In the rows, zero is written as 128.
One turn moves every row onto another: examples first, then more rows asked
pinag: [135 121 147 126 104 145 106 104 127  87 106 148 115 105 158 156 125 112
 123 129 130 145 143 117 157 145 121 115 169  87 142 153 135 140 120 149
  86 135  88 163 143 142 115 154 137 119  87  94 148 146 130 134 146 127
 102 137]
Zovor: [151 135 118 155 119 164 120 154 151  95 133 101 109 160 128 102 137 133
  99 159 105 113 177 112 138 153  76 133 121 126 140 135  96 134 144 118
 123 120 149 177 126 145 113 137 131 146 161 131 156 136 131 120 111 150
  89 145]
Nam: [122 124 135 150  82 158 100 122 119 109 117 120 123 110 155 168 125 100
 130  95 117 132 155 131 159 174 116 122 151  99 141 135 139 138 124 143
  90 128  91 151 166 134 123 157 147 124 122  90 135 137 119 139 141 125
 116 124]
bufe: [125 112 130 109 133 135 155 163 138 118 161 139 120 118 115 105 119 151
  88 134 104  97 100 130 117 136  72 109 124 119 147 126  93  93  92 156
 138 106 117 128 102 135 153 102 131 158 114 173  98 166  99 118 131 139
 119 128]
Keka: [151 125 127 131 120 112 130 173 123 142 141 147 125 165 119 103 101 143
 130 113 104 127 125 111 132 133 107 105 154 120 129 121 122 129 105 147
 146 101 119 130  84 133 187 108 162 151 124 180  75 139 100 108 111 128
 115 141]
panun: [147 119 108  95 124 119 145 157 145 135 146 154 144 126 102  99  90 148
  76 105 118 120 136 129 100 137 106 113 127 143 128 119 129 119 120 150
 122 114  95 143 101 117 160 117 151 128 103 159  62 146 111 109 119 138
 116 132]
Kofol: [131 122 127 155  93 134 115 108 131 132 111 110 139 117 174 165 128 110
 128 114 126 141 136 120 160 169  86 119 144 121 150 125 144 117 111 139
  94 129 111 153 159 145 125 161 144 118 117  92 150 136 111 163 153 123
 134 130]
Nuv: [153 123 122  95 127 105 143 157 143 136 144 147 144 134 104 106  87 146
  87 109 127 124 138 146 106 134 115 126 134 154 116 113 130 132 116 147
 109 110 110 140  98 114 165 119 152 119 109 151  61 154 118 115 123 128
 119 138]
mafuf: [138  87 123 116 138 126 137 140 132 128 139 158 101 155 113  79 119 145
 118 111 105 135 125 126 130 121 106 142 136 157 143 117 111 110 143 130
 131 132 127 141  99 132 185  96 133 135 134 162  77 146  88 120 144 132
 131 124]
zipab: [132 118 130 151 106 141 104 149 130  82 122 104 128 159 124 119 145 140
 100 140  82 127 170 104 131 154  73 153 122 112 131 110  80 120 140 119
 115 119 150 133 121 161 114 133 126 138 154 115 164 139 129 114 142 142
  76 142]
genop: [128 154 153 121 137 114 132 139 124 134 145 146 107 144  80 119  99 163
 103 102 111 123 129 166 135 124 111 134 143 118 123 118 107 126  99 130
 123 108 119 136  87  96 167 108 135 127 139 139  85 169 119 105 126 129
 110 146]
vop: [152 131 134 140 145 112 118 106 109 141 148 142 100 158 142  97  86 127
 100  90 128 143 131 115 127 127 101 142 145 121 124 120 107 127 109 144
 141 113 146 143  91 140 174 106 147 114 135 138  69 126  98  88 137 127
 100 137]
kuboz: [136 110 131 132 116 130 125 110 156 135 122 119 120 135 177 165 124 108
 124 124 125 149 139 108 132 159 104 129 145 106 158 126 141 117 113 164
  95 159 107 158 146 165 116 177 131 119  90  92 150 139 130 146 141 130
 130 139]
nogef: [127 113 136 152  79 154 121 116 116 106 114 112 126 116 165 168 133 102
 101 105 117 134 166  98 145 139 109 121 156  95 137 139 160 143 141 163
  91 136 116 165 146 137 114 139 155 112 101  97 145 148 132 128 144 144
 104 148]
Tal: [126 109 150 121 101 140 108 121 137 102 120 125 109 124 151 169 133 121
 131 108 109 140 156 120 141 173 143 140 156  89 140 132 125 137 130 167
  90 161  85 149 149 144 115 165 138 127  98  92 130 131 136 124 138 129
 109 131]
fiz: [133 128 135 143 114 140 109 156 147  85 127 109 116 161 136  96 141 151
 105 146  86 119 179  96 149 152  83 140 124 117 140 121  93 116 147 136
 109 120 152 147 103 146 110 129 130 130 166 129 163 128 144 124 132 157
  79 140]
res: [119 124 133 141  73 144 109 115 131 119 101 113 142  88 147 157 145 125
 133 113  99 125 142 117 162 174  93 116 141  99 147 145 123 109 125 141
 104 135  94 152 164 135 119 138 146 118 104 104 143 133 113 158 153 125
 120 114]
Gizus: [132 107 121 126 141 134 135 144 132 134 141 150  99 150 102  93 111 144
 115 115 118 131 117 153 136 134 119 154 137 160 139 119 123 120 156 119
 113 119 139 151  89 127 185 102 128 138 125 162  72 151 104 121 127 131
 126 128]
sov: [133 107 132 146  97 132 114  97 114 119 101 124 123 122 171 147 132 113
 124 125 135 132 130 110 159 170 114 120 152 108 151 128 150 145 123 157
  86 149 119 157 121 126 132 160 133 124  81  78 133 140 121 150 152 121
 124 169]
lemop: [131 119 143 121 102 134 114  95 132  93  93 143 129  94 156 150 140 137
 117 140 119 144 129 102 162 158 109 109 160  90 150 149 128 117 122 145
  95 136  89 165 137 142 112 148 139 123  75 106 154 134 125 149 154 128
 106 133]
geva: [128 129 147 118 135 133 137 175 130 107 162 137 106 128  99 123 109 133
 106 123 118  99 119 175 126 136 107 136 138 120 118 132  95 130  99 151
 114  97 125 122  96 127 158 107 132 155 127 156  83 182 120 105 122 128
 104 134]
gil: [133 122 130 166  91 118 123 104 130 127  93 102 137 118 163 171 146 113
 110 117 122 144 155 103 159 148  97 128 147 113 130 137 154 125 140 152
  88 135 133 158 129 145 116 141 155 111  92  94 151 151 132 147 157 137
 110 154]
ped: [155 125 127 148 116 147 117 148 149  87 127 103 111 165 132  96 148 140
 107 156  94 119 184 100 140 151  77 132 123 127 134 132  82 131 137 123
 132 129 143 164 129 144 114 131 134 143 171 126 156 130 123 122 127 146
  88 142]
dop: [122 111 125 145  84 155 104 113 118 115  99 133 115 104 144 144 134 100
 125 114 121 120 143 113 155 167 120 112 148  84 146 157 139 146 136 159
  94 150 100 159 131 128 126 148 133 125  68  83 128 146 126 131 139 126
 108 159]
lasor: [120 148 134 117 128 140 150 142 138 148 153 147 118 125  88 105  95 164
  84 116 103 111 114 138 116 113  79 108 130 111 152 128 115 100 100 135
 141 110 114 156  98 105 158 102 129 125 116 157  99 167 109 113 119 141
 118 138]
nuvi: [162 120 140 116 125 115 138 158 136 132 148 150 123 113 109 109  91 143
 118 117 101 130 103 151 154 135 117 139 129 124 109  99 125 149  96 130
 120 113 130 170  99 114 167 114 140 135 123 172  76 172 131 114 103 129
 107 135]
bule: [156 117 112  98 133  91 141 151 149 140 135 153 145 139 106  99  98 148
  87 104 119 132 139 126 106 137 105 116 128 154 117 114 121 115 111 149
 125 118 101 130  96 122 164 117 154 124 110 152  63 147 105 115 134 128
 120 135]
lig: [142 116 129 131 159 100 138 154 134 119 155 141 107 157 129 115 115 137
  98 116 126 126 109 144 131 146  87 122 129 137 127 105  97 108  81 152
 126 103 125 104  86 143 161 123 134 166 142 150  94 165  96 112 142 128
 119 145]
datet: [158 109 114 118 123 133 143 157 147 141 151 163 124 107 115  93  92 138
 101 112  90 128  97 116 144 134  94 109 115 112 130 108 123 121  94 138
 145 121 109 172 107 129 160 113 138 145 110 182  84 163 114 109 101 143
 109 127]
Zilam: [145 131 123 130 115 125 142 176 127 150 146 141 131 154 121 105  95 144
 123 125 107 116 114 116 125 128  97 103 152 122 141 123 131 125 108 145
 142  96 130 146  87 133 186 108 156 145 109 188  81 144 107 118 103 130
 120 140]
nire: [122 112 130 152  81 132 119 107 120 107  92 110 136 106 153 163 158 130
 101 106 100 137 160  81 159 161 105 117 146  96 136 139 143 117 149 160
 102 144 105 154 136 134 112 129 158 122  93 105 145 135 123 136 158 143
 100 143]
Doded: [129 100 110 123 134 152 137 153 140 139 147 161  98 143 102  84 107 127
 111 112 108 126 125 138 123 116 103 137 132 147 148 136 117 110 153 127
 128 123 127 156 103 138 180  96 127 134 118 167  77 157  97 114 123 138
 126 121]
vaser: [121 120 138 120  96 128 124 115 157 128 103 113 132  99 142 164 147 140
 130 135 102 131 133 115 144 177 114 136 140  98 150 145 120 105 134 157
  98 159 103 161 141 150 110 153 134 121  66 107 141 138 139 153 140 130
 117 125]
tov: [138 138 119 134 132 130 137 108 125 160 145 133 120 123 132  89  91 145
  85 115 115 122 107 103 120 129  74 128 130 117 147 136 110  96 121 139
 150 111 152 165  96 141 164  94 141 110  97 163  81 128 100 109 128 138
 105 125]
fisu: [133 145 150 126 120 131 121 119 107 130 143 131 110 117 107 101  96 150
 104 107 112 113 127 136 132 137 116 155 146 110 122 140 100 131 133 136
 132 107 148 161  94 117 167  85 146 108 110 157  60 133 118  94 122 129
  86 122]
kelub: [153 134 131 150 119 144 122 146 146  92 124  93 115 162 129 106 145 148
 107 164 106 115 172 116 147 161  83 144 124 137 133 126  91 136 142 115
 120 121 158 171 120 137 117 136 133 143 166 127 156 133 132 132 121 144
  92 146]
teb: [146 134 137 128 114 109 134 176 125 143 136 137 131 152 108 109 104 152
 136 124 102 118 121 128 135 135 111 116 156 124 126 126 121 132 112 142
 138  97 132 139  81 127 187 101 161 144 114 184  74 147 111 118 110 123
 113 140]
Punak: [139 125 134 136 119 125 111  93 138 107  97 144 124 113 167 156 127 116
 119 135 140 156 129 113 162 152 106 113 160 100 145 144 138 124 115 143
  86 131 100 160 131 152 117 163 136 122  82  93 157 143 125 148 153 124
 112 145]
nup: [134 138 130 151 118 140 114 158 155 100 129 104 119 161 137 103 133 143
 105 154  98 120 174 109 147 147  77 145 123 124 139 124 101 119 149 131
 100 112 167 155 100 150 111 135 127 125 157 127 167 139 152 132 125 154
  83 143]
mufe: [152  87 119 110  73 123 122  96 131 130 119 131 138 119 147 137 149 130
 155 132 106 129 136 104 148 168  93 105 142  79 143 149 124 123 145 152
 108 148 106 125 144 136 111 146 163 145  98 127 147 144 124 135 178 138
 102 142]
Kaz: [148 101 112 120  75 161 119 111 128 128 139 135 122 124 144 148 123 103
 144 124 126 122 140 130 140 165 108 108 147  70 146 153 147 148 153 149
  90 133 107 141 147 134 109 161 157 149  96 124 143 154 139 119 150 144
  96 149]
votod: [133 128 131 146 114 158 113 163 150  90 139 112 111 165 142  98 127 133
 101 146  96 116 182 100 140 138  77 137 126 114 145 126 102 124 145 139
 106 116 154 156 111 151 110 136 127 125 165 127 167 135 147 120 123 161
  83 140]
bemu: [129 119 121 152 107 166 112 153 130  86 139 105 126 158 134 119 128 129
  88 142  93 121 163 102 119 148  64 146 121 110 146 110  95 123 140 120
 113 113 151 148 128 165 111 142 122 139 150 119 167 141 132 111 129 150
  81 143]
ran: [138 132 133 126 147 108 138 125 132 144 150 154 106 160 109 104  99 159
  90  97 110 139 123 122 125 118  83 107 134 123 142 104 110 101  82 139
 144 119 107 128  91 115 165 116 135 134 146 138  99 155  92 105 138 134
 121 151]
neta: [173 104 128 121 137  89 131 146 142 138 137 162 121 133 123  95 100 138
 120 103  95 149 110 119 155 133 102 121 122 127 107  92 111 127  81 139
 141 128 116 148  99 132 169 117 146 141 135 163  81 162 107 110 124 129
 111 137]
Zukuz: [129  99 133 134  82 131 116 102 123 120  91 128 132 102 158 132 147 118
 131 130 111 123 136  91 155 159  98 107 145  97 151 149 130 126 123 163
 107 160 109 155 133 129 128 137 134 113  70  85 136 143 112 151 162 121
 121 156]
garel: [158 102 121 125  87 117 127  93 129 139 128 119 136 135 159 153 132 123
 153 139 138 135 125 133 152 173 101 122 149 100 142 133 149 143 144 141
  82 134 134 134 130 134 116 165 157 145 103 117 148 152 139 143 170 133
 110 158]
Tuf: [130 128 133 151 106 148 115 151 132  90 130  93 133 152 126 125 135 139
 100 156  96 119 158 119 126 148  67 160 123 120 136 111  93 125 143 114
 104 111 169 148 121 159 114 134 122 131 144 118 169 149 140 127 132 142
  81 144]

kuboz -> vaser
nire -> nogef
Now these:
nup -> fiz
tov -> fisu
lasor -> genop
datet -> nuvi
Kofol -> res
panun -> Nuv
geva -> lig
zipab -> bemu
garel -> mufe
kelub -> ped
Keka -> Zilam
Gizus -> mafuf
Punak -> lemop
dop -> sov

One turn moves every row onto another: examples first, then more rows asked
lanom: [152 143 116 116 129 137 141 169 130 133 104 114 147 126]
lop: [173 103 135 128 106 115 148 111 153 108 115 123  93 133]
Biv: [ 88 135 126 125 108 106 138 137 123 150 119 131 111 129]
kuz: [112 138 154 120 163 142 116 140 115 131 138 137 151 140]
vibuv: [132 153 133 125 147 111 115 107 100 101  96 140 123 138]
vezur: [ 94  93 139  99 121 154 135 135 148 112 135 149 137 137]
Kag: [187 101 148 138 136 143 123 123 166 113 114 150 124 142]
Ruba: [135 129 143 131 151 123 125 102 105 105  78 147 120 134]
Mep: [129 121 179 121 116  96 135 144 158 109 148 156 137 130]
vode: [175 111 136 119 128 147 132 147 155 101  93 159 137 143]
zime: [167 130 135 154 150 107 101 146 124 148 122 158 117 150]
kuver: [152  99  84 115 144 148 117 138 128 145 112 149 139 146]
Mafoz: [ 86 120 123 136 120  93 118 128 131 141 145 142 118 143]
Befov: [180 100 134 135 143 145 120 136 149  95 126 170 139 135]
pubu: [125 118 176 126 117  89 143 145 130 100 122 148 127 110]
vumal: [172 102 108 125 102 106 146 118 147 113 114 138  96 122]
geno: [121 136 177 133 115  96 140 124 144  98 131 136 113 126]
Duno: [166 139 123 157 128  87 116 143 138 130 102 153 120 146]
tapo: [148 117 105 103 138 133 145 160 130 138 105 111 149 123]
seput: [113 135 126 103 163 129 111 139 110 134 138 133 158 137]
zodi: [113  82 142  95 109 137 157 129 154 121 123 130 134 116]
sovek: [155  85 130 107 122 133 143 140 163 140 158 118 127 133]
puzi: [162 153 117 151 148 107 100 132 119 120 125 155 117 155]
fidak: [149 109 121 110 113 124 136 152 159 140 174 127 127 127]
teker: [145 118  85 133 134 161 112 122 142 145 122 153 125 151]
sadu: [131 110  84 135 134 144 118 129 128 128  90 148 120 156]
pirag: [142 123 158 131 135 110 114  88 131 103 149 147  98 146]
vanan: [ 87 133 111 108 123 104 132 138 107 129 131 134 129 129]
leba: [130  95 148 129 134 109 119  86 132 111 150 159 102 135]
fak: [104 106 126 105 104 147 158 123 149  98 122 140 133 114]

vibuv -> seput
lanom -> fidak
Now these:
puzi -> vanan
Biv -> teker
Mep -> Duno

